In the rows, zero is written as 128.
A state moves one step at a time under one of 6 hidden systems, and each row is a state written as 22 numbers. Each run below is a few steps of one system.
run 1, gaba:
[[125 108 124 145 124 156 103 154 157 127  91 128  83 134 154 149 123 186
  177 132  64 170]
 [ 92 132 117 144 145 168 126 102 129 130  82 163 121 174 133  81  76 164
  165 124 161 164]
 [155 122 201 149 131 144 178  99 123 119  76 139 166 160 145 118 109 122
   97 102 166 133]
 [164 130 146  98 194 106 158  72 122 118 157 150 164  94 107 100 128  90
   86 109 127 116]
 [128 143 126 133 129  93  96 143 110 145 206 120 139 108 116 149 153  90
   65 140 165  89]
 [104 118 120 108  96 102 115 180 132 102 157 106 116  80 123 174 148 128
  128 171  65  91]
 [ 90 121  61 115  89 132 107 165 149 160 119 115 107 115 117 114 136 142
  211 142 126 135]
 [153 119 123 163  92 149 132 154 123 147  63 109  86 178 163 140 105 149
  170 101 119 165]
 [147 134 121 127 165 170 141  62 121  86  82 147 131 173 123  99  99 135
  141 120 115 178]
 [133 164 179 129 143 147 143  67 135 133 139 135 159 164 126 108 141 139
   71 103 193 128]
 [139 126 183 123 183 103 153 125 138 116 164 156 153  71 135 149 158 129
   63 120 111 111]]
run 2, Tubo (11 x 22):
[[147 114 139  82  97 111 121 137 170 175 135  75  99 132 127  91 125 140
  157  74  84 110]
 [150 141  71 154 147 132 101 140 105  58 111 171  93 131 167 152 139 100
  154 138 147 157]
 [106 101 179 122  87 180 120 101 195 155 115 116 125 156 109 106  84 134
  114 166 108 127]
 [118 188 112 115 154 120 189  97  89 105 112 171 123 104 158 150 142 167
  147 114 169 112]
 [150  80 165 176 157 144 112 119 147 192 138 121 171 116  91 134 148 109
   83 141 118 161]
 [112 166 110  93 146  78 141 142  65 117 158 113 104 147 129 109  81 151
  115  83 109  93]
 [126  88 137 154 103 121  92 172 137  81 120 118 188 121 119 138 179  78
  128 159 157 138]
 [143 140 114  56 104 116 145 121 177 156 140 103  79 117 135  98 111 137
  166  94  87 105]
 [138 137  85 187 133 157  98 133 116  95 111 174  95 127 161 171 154 103
  136 160 165 158]
 [112 111 182 116 105 168 137  84 158 162 114 106 125 149 103 116  74 170
  118 153  74 115]
 [110 172 103 132 168 107 165 117  74 107 117 167 161 117 142 140 147 164
  151 117 193 137]]
run 3, gaba, 11 rows:
[[165 150 147 109 125 133 153  85 127 134 145 127  69 118 144 172  87 140
   93 143  67  94]
 [ 89 155  71 147 147 147 131 102 102 133 140 159 161 103  98 156 164 140
  145 184 170 146]
 [110 110 181 148  98 121 142 156 112 192 117  73 150 142 110 141 136 184
  111 101  90 112]
 [116 120  85 113 189  92 129 169 101  77 113 152 146 114 134  98 139 133
  168  91 111 168]
 [128 102 154 136  89 143  73 143 166 137 137  95 131 194 119  80 107  87
  101 115 157 139]
 [150 161 142  89 122 126 167 114 148  51 113 158  80 108 182 140 124 116
  123 115 116  95]
 [146 115 113 143 131 168 104  69 177 179 150 152 136  96 105 131 146  99
  138 179 163 134]
 [126 157 145 150 125 110 159 129  69 171 136 127  93 120 147 180  94 179
  106 122 113  80]
 [107 102  97 142 157 124 131 141  94 104 110 131 204 108  83 142 149 130
  157 175 114 171]
 [104 137 141  97  95 105 135 157 123 170 135  65 136 176 107  78 116 145
  121  64 126 116]
 [158 126 116 130 150 116 123 169 142  48 106 147 115 123 171 133 174  91
  130  95 124 171]]
run 4, zime, 11 rows:
[[104 128 126 138 170 171 145 111 161 118 126 170  92 135 114 100  99  89
   58 127  93 166]
 [ 83 124 161 173 123 153 115  94  87  91  98 161 140 124 127 100 126 121
  114 131 166  58]
 [201  92 186 140 115  96 125 116 122 166 128 107 157  94 150 151 140 128
  150 120 146  77]
 [151 133  79  91 161  68 144 165 119 169 185 134 127  91 117 154  93 113
  138 152 121 141]
 [ 68 155  87 122  80 134 145 175 103 106 132  90 122 165  93 146 132 105
   88 148 104 142]
 [115 143 121 110  97 158 130  97 131  78  75 103 115 131 132 112 189 161
  177  93  89 114]
 [171 121 122 140 153 137  58 110 174 148 139 143 112 144 161 112 152 155
  173 108 168 172]
 [136 123 164 131 166 141 130 123 158 133 149 164 107 157 143 134  46 134
   72 156 116 170]
 [ 58 117 156 144 131 150 177 116 114 115 101 162 179 100  93 110 113 117
  103 166 147  95]
 [154 120 148 150 104 109 159 127 102 179 106 104 140  96 131 120 178 105
  131  68 158  68]
 [200 121  79 122 165  71 103 146  82 122 160 120 111 108 140 153 123  99
  149 114 104 131]]
run 5, ketem, 11 rows:
[[173 119 201 138 169 122  98  95 139 129 151 149 114 152 163 120  77 152
   86 111 134 120]
 [101 134 130 112 150 106 173 134 100  89 136 172 173 100 122 149  78 118
  120 192 161 111]
 [102 122 140 135  68 122 166 161 131 191 137  88 139  99  98 152 152 103
   99 140 121  83]
 [178 129  83 129 139 103 123 134  88 118 118 106  90  94 142 146 178 117
  162  79  74 112]
 [143 113  93 122 124 121  40 134 121 111 151  96 127 192 113  97  93 119
  156 137 130 159]
 [ 97 165 154  83  98 150 157 136 177  79 109 130 118 172 158 138 109 180
  134 142 129 162]
 [100 119 116 144 153 174 160 108 185 165 110 171 148  83 104 122 170 121
  131 152 141 172]
 [127 130 156 176 161 138 126 101 101 185 127 148  87 125 137 103 120 137
   82  65 131  90]
 [165 105 158 155 153  98 114 115  57  66 113 138 177 128 140 141 110 113
  131 143 147  94]
 [124 127 146  61  91  79 148 154 148 145 171  86 175 123 103 123 102 116
  130 153 143  97]
 [136 159  76 116 105 112 163 182 144 128 138 123  83 100 149 184 177  98
  119 123 108 153]]
run 6, figom:
[[139 111 134 101 166 102  93  92  96  64 161 124 166 101  97 105 130 104
  117 145  88  87]
 [107 130 135 104  71  90  91 191 153 127 168 108 143 137 147 137 129 128
  149 151 187 103]
 [130 108 114 131 109 134 160 188 153 118  88 124  92  97 148 170 143 128
  149 133  52 157]
 [ 99 124  64 151 130 166 103  96 105 161 103 143  85 141 105  77  93 121
  171 120 125 117]
 [155 157 177 152 106 161 136  74 116 114  93 121 133 185 159 152 129 174
  124 122 171 133]
 [151 129 138  75 186 123 158  83 168 136 151 135 185  98  96 117 145 142
  127 138 110 172]
 [ 91 152 119 139 146  99 127 178 126 173 186 138 123 136 121 121 127 109
   58 104 175 134]
 [118 104 165 157 128 120 137 154  91  61 102 130 128  99 135 141 152  96
   85 116  75  81]
 [140  91 111 108 107 105  74 124 134 126 134 120 137 103 127  85 114 106
  206 138 148  71]
 [175 135 124 132  82 123 126 169 149 139 118 110  94 165 177 190 105 144
  157 152 139 172]
 [105 141  73 106 143 169 172  93 130 123 104 134 110 124  85 127 106 125
  135 156  61 169]]
run 7, Lan:
[[119  85 165 134  80 172 122 132 170 122  73  89 116 146 118 104 133 126
  140 117  61 128]
 [118 151 104 105 164 123 117 104 139 105 119 178 120 117 163  89 127 170
  198 109 183 129]
 [163 118 169 154 112 152 141 121 161 157 123 136 118 176 141 136  75  86
   70 141 164 159]
 [120 170 120  95 168 118 188  78  84  99 135 151 118  89 119 138 116 147
  105 122  88  86]
 [129 111 142 159 111 114  98 132 115 166 164 107 190 116  95 139 173  95
  102 153 186 105]
 [173 116 128 106 130  87 137 166 117 137 125  84 102 114 142 153 139 151
  148  82  45 131]
 [ 81 114  68 135 144 128  71 167 127  88 144 153 145 132 111 110 123 109
  157 173 147 163]
 [100 130 155 122  50 163 155 146 168 141  80  95  88 167 140 111 113 135
  132 104 111 115]
 [143 148 110 129 172 154 135  70 145  95 106 192 121  91 156 130 158 145
  170 138 161 141]
 [151 130 160 140 132 141 115  93 141 203 159 113 124 178 110 110  79 119
   70 119 156 137]
 [133 157 149 121 160  95 166 125  62  67 129 140 140 109 147 177 125 163
  102 131  98 102]]
run 8, figom, 11 rows:
[[122 174  51 123 130 132 105 120 109 125 137 141  73 174 141 100 110 111
  148 100 175 149]
 [131 138 176 142  95 190 130  81 158  84 103 112 129 164 125 153 155 130
   78 151 105 141]
 [105 142 129  81 175 122 128  85 169 151 170 165 133  69 120 100 143 173
  152 131 135 104]
 [119 108 157 198 141 117 110 188 116 178 143 142 143 134 140 167 128 134
   82 139 167 156]
 [126 103 146 108 151  99 172 137  78  92  99 124 141 107 115 111  79 121
  125 111  55  93]
 [138 127  86 125  93 110 110 136 111 120 119 120 155 143 125  97 140  73
  180 125 214 111]
 [191 137 149 105  82 134 141 130 170 129 125  81  89 150 154 170 148 121
  112 111  80 145]
 [ 98 154  50 111 172 151  97  93 135 108 162 165  96 107 105 118 135 129
  141 159 104 149]
 [ 68 138 181 170  85 166 110 129 135 157 126 118 132 164 125 140 128 174
   88 149 160 108]
 [134 108 162 117 182 109 170 121 123 114  94 155 162  68 142 129 150 182
  166 107  95 126]
 [143  93 111 152 150 104 102 157 117 189 141 124 156 154 107  86  90  88
  130 110 178 158]]
run 9, Tubo, 11 rows:
[[152 161 109 156 160 131  93 123 106 136 148 134  51 151 160 152 135 164
  101  83  93 147]
 [ 75  91 162 155 143 147  86 144 118  70 116 147 161 145 114 117  87 145
  114 179 102 134]
 [ 97 132 160  84 110 103 186 148 153 146 105 132 159 111 142  88 119 159
  170  94 175 100]
 [199 114 109 154 158 120 165 133 129 147 111 146 121  91 143 149 166  60
  115  99 132 158]
 [133 126 107 130 122 140  90  95 106 146 164 112  88 160  95 107  63  85
   86 147  99  99]
 [105 163 145 118  80 119 113 124  97  67 137 112 161 146 141 165 150 159
  140 167 175  84]
 [143 114 134  90 140 124 141 130 194 164 140 111 161  83 112 145 179 163
  163 139  96 170]
 [109 150  70 158 162 131 119 163 112 165 131 151  59 142 144 124 118 138
  120  82 118 171]
 [100  88 173 179 107 162 108 133  99  76  72 123 137 160 121 112 104 112
  105 136  96 108]
 [134 132 145  67 135 109 155  82 140 111 118 137 172 112 127  74 110 141
  184 117 172  91]
 [196 140 133 136 143 116 144 135 166 161 155 142 123 122 157 165 161  89
   91 115 179 173]]
run 10, ketem:
[[128 106 119 125 114 129  73 151 164 178 153  84 104 111 118 134 171 166
  152 115  67 134]
 [127 127  90 141 170 121 102 159 113 107 103 157  89 153 162 114  97 168
  178  99 113 181]
 [101 100 157 144 107 172 134 125 155 122  78 132 158 186 114  86  77 116
  129 148 153 167]
 [131 162 163 100 126 145 212  80 157 132  96 149 140 108 142 111 155 131
  119  91 168 110]
 [177 124 129 161 170 123 113  90 118 162 170 148 143  96 114 144 162  75
   74 130 161 124]
 [120 143 146 116 137  94 101 125  74  98 178 120 106 127 130 142  87 136
   80 134  92  61]
 [ 96 115 111 121  90 100 110 185 108  87 130 110 169 105 123 168 149 140
  174 186 128 112]
 [126 106 114  99  95 122 136 177 182 191 123  87 100 116 124 121 133 144
  167 106  79 147]
 [150 139  64 153 150 151 129 131 117 115  83 150  76 155 151 115 127 109
  161  90 126 187]
 [123 123 159 135 115 183 101  60 142 111 104 119 142 194 108  81  97 120
  111 134 148 141]
 [123 174 172 100 147 128 172  79 146 111 137 159 161 112 149 140 158 177
  116 127 181 115]]
run 11, Lan (11 x 22):
[[156 142 166 150 104 133  65 107 142 114 166 115 110 127 159 164 191 132
   93 125 152  89]
 [149 102 158  93 164 111  95 124 169 141 171 125 134 103 124 143 100 179
  138 162  63 141]
 [ 60 120 122 146 133 105 141 199 106 158 128 152 151 126 126 134  77 167
  143 155 157 138]
 [128  92 131 169 103 156 188 142 107 131  37 124 136 120 120 121 129  88
  147 112 107 129]
 [159 149  71 110 143 129 116  68 104 117 118 128 120 137 122  74 150  95
  173  80 164 118]
 [176 162 143 113  98 125  92 118 149 100 169 101 104 190 155 156 129 105
   78 130 160 144]
 [ 98 152 144  78 151 132 148 116 167  98 172 140 123  93 117 158 137 162
   86 166  68 133]
 [ 62 107 152 170 130 127 114 165 135 193 144 145 150  85 115 130 154 163
  120 139 155 103]
 [170  70 151 177 139 121 127 145  92 151  67 122 120 115 147 130 107 139
  173  97  83 120]
 [141 122  74 105 146 111 114 113  89  92 115 131 155 163 110  81  73  96
  181 137 158 146]
 [130 176 125  93  61 132 179 141 147 102 121  97 115 179 141 139 130  87
   95 117 166 137]]
run 12, zime, 11 rows:
[[118 132  91 107 143 100  77  99  97 166 194 115 151 124  86 108  98 140
  147 158 149  93]
 [122 163 156 115  88 101 175 187 116 111 127  95 139 163 152 189 133 159
   97 127 133 149]
 [105 108  92 104 152 147 138 120 162 117 114 123 138  78  89 101 184 122
  156 122  58 155]
 [104 152 109 147 116 136  77 146 130 137 131 136  74 179 161  86 124 136
  135  72 185 125]
 [185  90 178 146 138 148 122 108 139  73  89 137 135 144 154 154  92 119
  126 160  88 153]
 [ 96 131 128  90 141 131 136  81 161 168 164 155 161  96  96  88 100 133
  142 166 176  97]
 [138 151 145 173 107 120 186 168 102 161 112 132 115 128 155 184 149 112
   74 109 163 128]
 [141 101  93 130 166 121 114 100  79 120 129 112 134  85  81 118 144 108
  137 124  41 106]
 [106 159 118 107  97  89  79 159 103 115 165  98 138 177 142 114 127 163
  151 107 189 108]
 [169 111 160  99 115 131 155 157 188  90 107 113 130 125 151 166 143 127
  128 142  72 183]
 [ 67 137  76 111 150 161 117 107 174 148 142 172  98 103 105  71 124 120
  148 134 139 134]]

Which system made each run below?
run 13, 2 rows:
[[122 117 169 134 128 105  92 159 140 131 131  96 183 141 136 113 196 174
  142  83 159 144]
 [154 110 118  93 178  97 130 169 161  99 131 141  99 110 151 102 121 116
  132  78  70 168]]
	Tubo
run 14:
[[145 144 137 107  98 167 138  68 169 139 116  93 118 145 109  87 182  98
  109  78 126 120]
 [169 162 124 128 183 127  80  74 133  93 172 163 113 122 157 136 168 142
  113 117 162 136]]
	ketem
run 15, 2 rows:
[[182 119 147  97 112 131 148  82 157 116 130 101 198 113 102 150 164 100
  138 170 137 141]
 [114 189  97  96 152 115 150 119 151 166 186 150  85  99 137 135 158 139
   93  99 149 122]]
	zime
run 16, 2 rows:
[[ 82 140 133 131 105 113 104 150 104 109 131 154 127 153 155 120  68 156
  159 155 198  88]
 [164 107 173 115  99 127 199 141 162 135  84 110 176 104 134 168 153 127
  143 145 120 148]]
	Tubo
run 17, 2 rows:
[[ 66 123 138 122 114 175 152  94 152 126  75 159 126 119 120  80 105 162
  174 135 132 103]
 [178 131 164 163 161 136 166  86 120 161  89 159 145 119 159 133 148 142
  137  88 183 136]]
	Tubo
run 18, 2 rows:
[[ 90 182 103  88 142 135 134 124 139  50 156 147 120 168 126 121 119 116
   78 144 138 164]
 [ 76 138 184 126  97 159 148 123 184 134 140 132 126 100 123 127 176 127
   65 127 128  89]]
	Lan
run 19, 2 rows:
[[114 107 122 155 119 139 152 101  64 127  93 138 120 123 105 110  61  89
  126 144 110  66]
 [179 149 129 114  84 112 143  87  97 123 111 100 163 136 140 149 150 130
  183 132 187  91]]
	figom
run 20:
[[179  93 125 162  96 151 122 111 155 166 111 128 129 123 122 123 139  37
  124 140 172 120]
 [170 176  85  89 137 110 129  86  97 128 157 112  67 134 141 146 108 150
  140 107  90 107]]
	Lan
run 21, 2 rows:
[[ 66 173 163 157 135 151 116 115 116 123 135 143 124 155 141 120 162 184
   79  97 166 115]
 [130  87 193 131 185 105 132 135 130 105 125 144 172  73 129 121 154 157
  114 111  80 114]]
	Tubo
run 22:
[[119 114 193 142  84 136 109 170 168 111  94 125 101 144 187 136 126 175
  149 109 134 112]
 [153  87 107 125 174 144 141 115 162 131  92 176 126  93 133 114  92 121
  186 151 103 174]]
	figom
run 23 (2 x 22):
[[125 171  81  91 157 112  90 108 114  50 175 153 131 140 136 136 127 129
  135 162 156 142]
 [ 69 123 165 133  90 156 101 153 185 149 157 120 127 133 116 154 126 166
   96 185 112 132]]
	ketem
run 24:
[[109 124  69 161 114 166  86 129 134 163 145 131  64 114 107 159 125 115
  125 173  82 132]
 [ 81 145 118 156  88 154 125 119  81 117  81 118 117 151 134 150 126 196
  179 144 125 102]]
	gaba
run 25, 2 rows:
[[ 52 150 146 151 112 137 139 137  99 149 130 151 143 153 121 122  79 159
  106 157 188  99]
 [162  98 172 150 115 127 192 128 108 144  71  99 173 102 120 152 166 122
  129 105  97 120]]
	zime
run 26:
[[185 110 150 166 159 137 147  69 103 183 124 149 152 102 119 167 101 132
  127 166 139 122]
 [147 142 108 122 153  85 154 121  43 163 145  90 168 152  89 139  99 143
  118 114 116 132]]
	Lan
run 27 (2 x 22):
[[ 75 118 123 118 136 127 199 163 154 161  97 165 169  93 116 108 119 130
  155 138 169 149]
 [159  86 135 169 129 115 152 150  97 179  90 112 123 124 118  97 116  70
  115  69 115 111]]
	gaba
run 28:
[[131 128 136 137  65 160  97 132 179 112 126 123 130 138 147 177 155 131
  152 196 168 142]
 [126 142 125 105 152 156 162  97 172 187 121 132 101 122 121 131 114 193
  148 121  81 171]]
	Lan
run 29:
[[ 74 137 114 135 142 129 132 169 146 140 122 181  96 148 155  89  69 137
  136 118 182 147]
 [142  97 180 172  93 175 174 112 145 123  58 144 132 124 141 144 118  90
  110 150 131 116]]
	ketem
run 30 (2 x 22):
[[ 74 119 126 135 142 139 146 175 135 106 138 140 135 144  97 132  93  97
   55 166  92 169]
 [ 69 136 135 126 100 131 167 129 113 112  98 147 117  90 132  90 138 111
  134 101 148  43]]
	figom
run 31 (2 x 22):
[[112  97 108 192 150 151 151 134  89 165 103 138 159 122  80 136 128  80
   89 150 119 159]
 [134 154 150 103 118  96 147  96  70 122 129 100 123 141 132  96 111 140
  122  68 132  49]]
	figom
run 32, 2 rows:
[[ 71 136 155 153 113 119 157 177  98 133 113 146 107 106 152 174 103 186
  118 145 107  90]
 [123  78 113 161 139 129 141 129  83 141  64 126 179 102 100 105 137 127
  197 125 119 123]]
	figom
run 33:
[[195 121  88 118 125 111  86 127 137 141 176 107 118 153 116 135 104  54
  113 152 139 156]
 [ 94 176 108  95  61 143 120 132 134  85 154  98  93 168 128 162 120 131
  102 168 115 112]]
	Tubo
run 34, 2 rows:
[[ 77 114 168 124 131 117 164 167 122 155 145 117 157 127  94 145  82 150
   69 162  88 131]
 [ 70 121 112 125 113 115 185 166 101 124  77 121 160  96 109  96 164 126
  161  88 126 105]]
	zime
run 35:
[[154  88 153 119 119 131 155  93 143 161 104 100 194  79  91 123 172 119
  162 136 114 106]
 [165 151  89 115 168  70 117 148  86 176 174 113 103 131 139 126 116 142
  133  71 132 132]]
	gaba
run 36, 2 rows:
[[214 128 128 111 148 110  99 110 132 100 137 112  94 171 160 114 107  96
  120  80 116 154]
 [122 154 105  86 121 147 111 100 166  62 166 146 119 149 120 131 104  85
   97 191 135 147]]
	figom
run 37 (2 x 22):
[[ 81  95 153 155 128 173  98 124 160 147  96 132 136 131 115 124 125 201
  165 158  92 154]
 [113 116 155 151 155 137 148 122 117 145  72 154 150 156 146  87  91 180
  173  91 165 150]]
	Lan
